(in the rows, 128 means zero)
Each path below is one point turned by a fixed rotation once a step. After each direction that follows a path, write how fast that rotation turns it, in deg/step (0 if it stays still).
Each turn is a multiple of 5 degrees from 10 to 175, or 0.
Each row of a path follows its step; steps can be skipped.
Rotation 1:
step 6: [107 138 125 121 120 134 137 120 128 136 125 124 134 138 124 133 128 133
 132 128 131 117 124 135 126 121 131 131 137 121 131 129 132 137 131 141
 128 121 120 133 125 124 126 129 124 138]
step 9: [122 135 127 136 121 137 139 129 121 119 128 131 129 127 134 133 123 116
 138 133 115 134 121 131 137 132 137 126 133 124 123 128 132 124 138 128
 143 127 129 122 125 140 127 123 132 138]
step 15: [118 147 124 133 134 131 140 133 131 125 129 123 131 126 128 129 135 117
 120 124 129 126 126 127 135 129 140 121 129 129 121 124 137 134 137 129
 132 130 126 117 121 141 122 138 130 133]
step 20: [119 134 129 121 122 137 135 121 126 128 123 128 128 126 136 140 122 108
 124 137 123 125 124 130 128 126 128 130 137 134 124 131 122 123 123 135
 140 115 122 124 126 142 131 126 124 126]
step 23: [118 140 124 117 126 133 134 127 128 118 142 124 131 134 130 126 140 128
 129 125 136 126 125 128 125 137 131 123 124 114 123 127 138 131 132 129
 138 115 132 119 131 134 120 125 137 124]
step 26: [111 142 126 130 129 130 132 122 133 137 120 132 130 121 128 133 128 128
 126 132 135 125 121 120 123 119 132 130 142 135 131 132 130 133 141 137
 135 125 126 125 122 144 126 134 130 128]
step 31: [121 140 132 120 123 134 137 122 135 129 130 123 137 137 130 134 135 116
 127 135 123 116 127 129 135 131 127 126 136 117 126 124 136 121 127 144
 134 123 122 124 126 125 124 125 126 118]
step 34: [108 129 128 126 117 129 134 128 118 128 133 133 133 125 130 129 132 129
 128 129 133 135 115 136 127 121 131 126 129 121 122 131 137 126 134 128
 139 122 131 117 124 139 133 137 143 131]
Speeds:
[128 127 132 129 128 130 129 130 128 124 127 130 126 127 128 128 130 129
 128 127 130 133 127 128 132 130 130 125 132 128 128 131 129 129 128 125
 130 130 126 127 127 128 126 131 129 126] -> 175
[128 125 125 126 129 126 128 130 124 126 127 128 129 127 131 127 128 130
 129 130 131 127 127 128 125 131 128 126 129 125 132 129 128 131 131 128
 127 125 131 130 130 124 126 129 128 126] -> 70
[127 130 124 128 125 124 130 128 129 127 128 132 127 127 130 127 130 129
 130 129 125 127 123 125 128 126 128 126 127 131 130 130 128 127 128 126
 130 132 128 132 128 128 129 128 128 128] -> 40
[129 130 127 127 130 127 124 127 128 125 130 128 128 129 128 127 128 130
 131 126 130 127 132 129 126 126 129 126 130 131 133 130 130 125 128 128
 128 127 131 127 128 129 130 127 131 129] -> 160
Rotation 2:
step 2: [134 132 116 127 125 123 125 130 137 128 134 132 128 129 116 132 117 133
 117 124 119 129 113 132 135 124 137 131 122 124 114 120 127 130 121 127
 141 126 124 127 131 116 124 136 138 133]
step 3: [132 136 131 131 110 126 114 129 131 129 132 126 120 125 134 123 123 136
 129 119 125 135 117 132 125 127 125 127 129 122 133 130 137 133 125 134
 134 140 113 126 132 126 126 139 132 143]
step 11: [146 131 131 130 126 120 111 131 134 148 122 126 123 127 113 129 124 131
 130 119 136 136 125 120 128 124 133 124 125 124 124 127 133 134 119 122
 128 127 120 125 125 129 125 128 134 131]
step 13: [124 142 136 132 113 130 118 115 125 130 122 134 132 134 117 127 124 126
 129 121 126 124 121 128 122 121 126 129 123 121 121 137 122 133 123 124
 143 133 130 137 116 130 129 126 122 136]
step 17: [126 133 134 122 133 120 119 120 119 128 113 126 115 139 130 130 134 122
 112 121 133 123 117 136 133 131 132 120 130 131 128 142 133 126 129 129
 120 130 123 119 127 123 126 123 134 127]
step 20: [133 133 119 131 131 124 122 131 140 127 124 134 125 138 123 124 123 135
 121 123 139 129 114 139 136 127 127 121 127 124 126 122 134 125 120 127
 131 135 136 123 118 118 114 133 141 130]
step 24: [138 139 131 121 132 127 115 124 135 125 134 115 124 131 120 126 130 120
 125 129 124 127 134 126 111 120 126 129 141 124 125 131 127 120 125 118
 133 131 113 129 127 122 114 132 129 133]
step 31: [133 135 132 131 114 132 122 121 130 123 120 125 132 142 123 110 127 129
 124 121 125 137 114 133 129 129 125 127 136 121 122 127 112 135 137 127
 138 128 131 127 121 131 130 126 128 126]
Speeds:
[133 129 128 131 129 129 130 128 130 128 129 127 129 129 129 131 129 128
 132 126 127 128 126 128 130 125 128 127 125 128 129 131 130 128 128 130
 127 126 126 124 127 125 127 131 132 129] -> 80
[128 127 128 129 127 127 126 126 127 133 128 127 126 124 131 127 131 125
 130 130 130 131 127 127 127 130 131 130 130 127 131 130 131 129 128 128
 125 128 127 131 126 125 126 126 129 131] -> 135
Rotation 3:
step 8: [131 119 124 134 133 137 124 124 132 130 115 128 134 128 122 130 121 125
 127 142 125 126 145 129 122 132 140 127 133 123 132 127 118 131 118 125
 127 128 122 130 122 131 127 117 128 130]
step 10: [143 125 130 135 132 134 135 116 144 135 136 126 127 124 117 130 129 129
 131 125 125 126 128 125 138 122 130 134 124 121 127 130 120 126 132 136
 128 128 137 133 133 138 119 130 122 129]
step 11: [141 125 138 131 129 134 125 130 127 125 114 123 120 114 132 124 122 133
 131 131 131 139 132 118 135 131 138 131 131 133 128 134 130 123 121 124
 129 133 128 120 135 133 125 118 122 124]
step 17: [132 125 135 128 127 130 139 118 120 141 126 130 130 137 125 125 131 119
 125 141 122 131 122 124 122 136 135 122 137 133 135 123 120 129 130 123
 119 129 135 137 122 132 124 137 126 123]
step 18: [131 119 123 134 130 134 136 123 136 122 126 123 137 126 118 134 127 132
 132 126 124 124 131 130 142 131 143 133 125 132 128 126 117 124 132 136
 116 128 126 138 131 139 128 128 123 134]
step 21: [141 129 123 121 138 132 134 128 135 132 122 117 134 132 122 136 118 122
 135 131 134 133 135 122 129 120 134 140 137 129 136 137 131 124 122 126
 124 129 122 129 127 132 128 124 125 118]
step 25: [129 135 133 122 120 130 127 111 123 135 120 128 138 134 127 122 122 130
 123 138 124 118 125 125 129 138 139 128 133 126 127 135 127 124 131 129
 121 130 136 124 123 130 117 139 126 120]
step 34: [133 122 133 117 123 131 128 124 127 132 129 125 126 120 126 133 123 130
 133 129 119 130 138 132 127 131 131 129 147 139 135 138 128 117 131 134
 128 137 121 126 122 139 124 124 122 129]
Speeds:
[130 126 127 130 126 128 130 125 131 127 129 125 127 126 132 127 130 132
 129 125 130 127 127 128 126 127 124 124 126 127 125 128 128 128 126 131
 126 129 129 126 129 128 127 128 125 128] -> 80
[128 127 131 125 128 128 129 128 125 130 133 128 124 131 132 131 130 130
 129 127 127 128 126 127 127 127 126 128 131 129 130 129 128 127 126 127
 129 127 126 132 128 128 125 127 128 129] -> 145
[134 125 128 130 129 129 125 127 127 126 130 126 129 129 129 128 129 126
 126 126 127 129 127 126 130 130 128 131 125 130 131 126 128 133 129 128
 129 129 129 129 130 130 128 126 128 128] -> 40
[130 129 126 126 128 130 130 132 126 130 125 125 128 128 127 130 130 127
 130 132 129 129 128 128 130 132 125 128 126 129 126 124 125 128 128 127
 128 130 126 128 128 125 126 126 125 129] -> 115
Rotation 4:
step 13: [135 141 134 123 127 116 120 128 129 133 130 133 127 134 130 124 125 123
 134 120 136 137 123 132 119 139 131 123 129 126 123 138 115 119 132 124
 132 119 136 127 123 127 127 134 129 123]
step 15: [130 137 125 124 128 132 128 140 128 139 128 144 133 122 120 130 123 121
 124 123 122 128 122 132 129 131 131 129 138 133 127 131 123 123 135 127
 136 125 126 149 121 130 123 125 131 131]
step 18: [127 137 138 130 128 133 129 120 136 129 130 128 127 128 115 130 133 122
 131 128 127 134 121 135 121 121 127 123 132 136 129 132 127 136 127 119
 128 123 126 141 127 120 141 134 117 117]
step 20: [135 137 125 127 118 116 129 127 129 126 131 120 122 132 112 129 136 128
 123 123 127 123 131 130 130 124 115 120 137 127 135 139 119 130 135 126
 128 122 124 137 131 128 129 122 137 123]
step 21: [139 139 124 123 129 118 125 125 138 137 127 123 126 140 119 127 128 125
 122 136 131 138 141 132 127 134 125 127 127 128 125 134 115 126 136 131
 125 128 128 124 133 129 129 129 119 117]
step 22: [144 125 120 134 128 126 123 124 130 130 131 125 132 127 120 135 130 126
 127 119 133 140 128 124 137 134 129 127 142 122 124 133 126 123 136 134
 142 124 126 127 128 133 120 129 121 116]
step 25: [128 130 120 130 139 126 123 138 134 129 123 119 136 116 122 130 136 139
 130 123 138 129 127 130 129 120 124 124 130 131 125 143 129 129 126 123
 131 121 118 130 128 136 134 134 123 135]
step 31: [134 117 138 117 124 130 118 134 137 136 136 124 124 121 124 132 128 121
 129 125 136 127 126 123 129 134 134 119 127 120 132 129 127 131 137 130
 138 122 121 121 133 117 126 125 135 120]
Speeds:
[124 129 130 124 127 129 125 129 131 128 130 128 130 129 130 123 128 130
 128 127 126 125 127 130 128 128 128 129 132 128 127 129 128 128 126 130
 131 125 129 127 125 126 127 127 125 129] -> 25
[124 125 130 129 129 128 129 132 129 132 126 126 128 127 127 131 128 128
 130 127 129 127 130 126 128 125 132 129 131 127 127 126 129 127 129 128
 128 128 125 131 127 126 127 132 127 130] -> 45
[125 127 128 128 128 127 128 125 126 126 129 130 124 129 124 129 131 131
 129 127 129 127 127 132 129 124 129 129 128 126 129 127 125 132 125 128
 125 130 128 129 130 127 127 128 126 128] -> 40
[126 128 124 128 127 128 124 130 127 128 123 132 130 126 129 127 128 127
 127 126 130 129 126 129 126 130 130 129 127 130 128 129 130 128 122 127
 126 127 127 130 128 130 129 128 129 128] -> 35
[131 126 131 126 130 129 126 130 124 125 127 125 128 126 128 125 128 128
 126 130 129 127 129 127 128 129 130 130 127 126 131 127 129 131 127 128
 130 129 122 126 130 129 128 129 127 127] -> 10
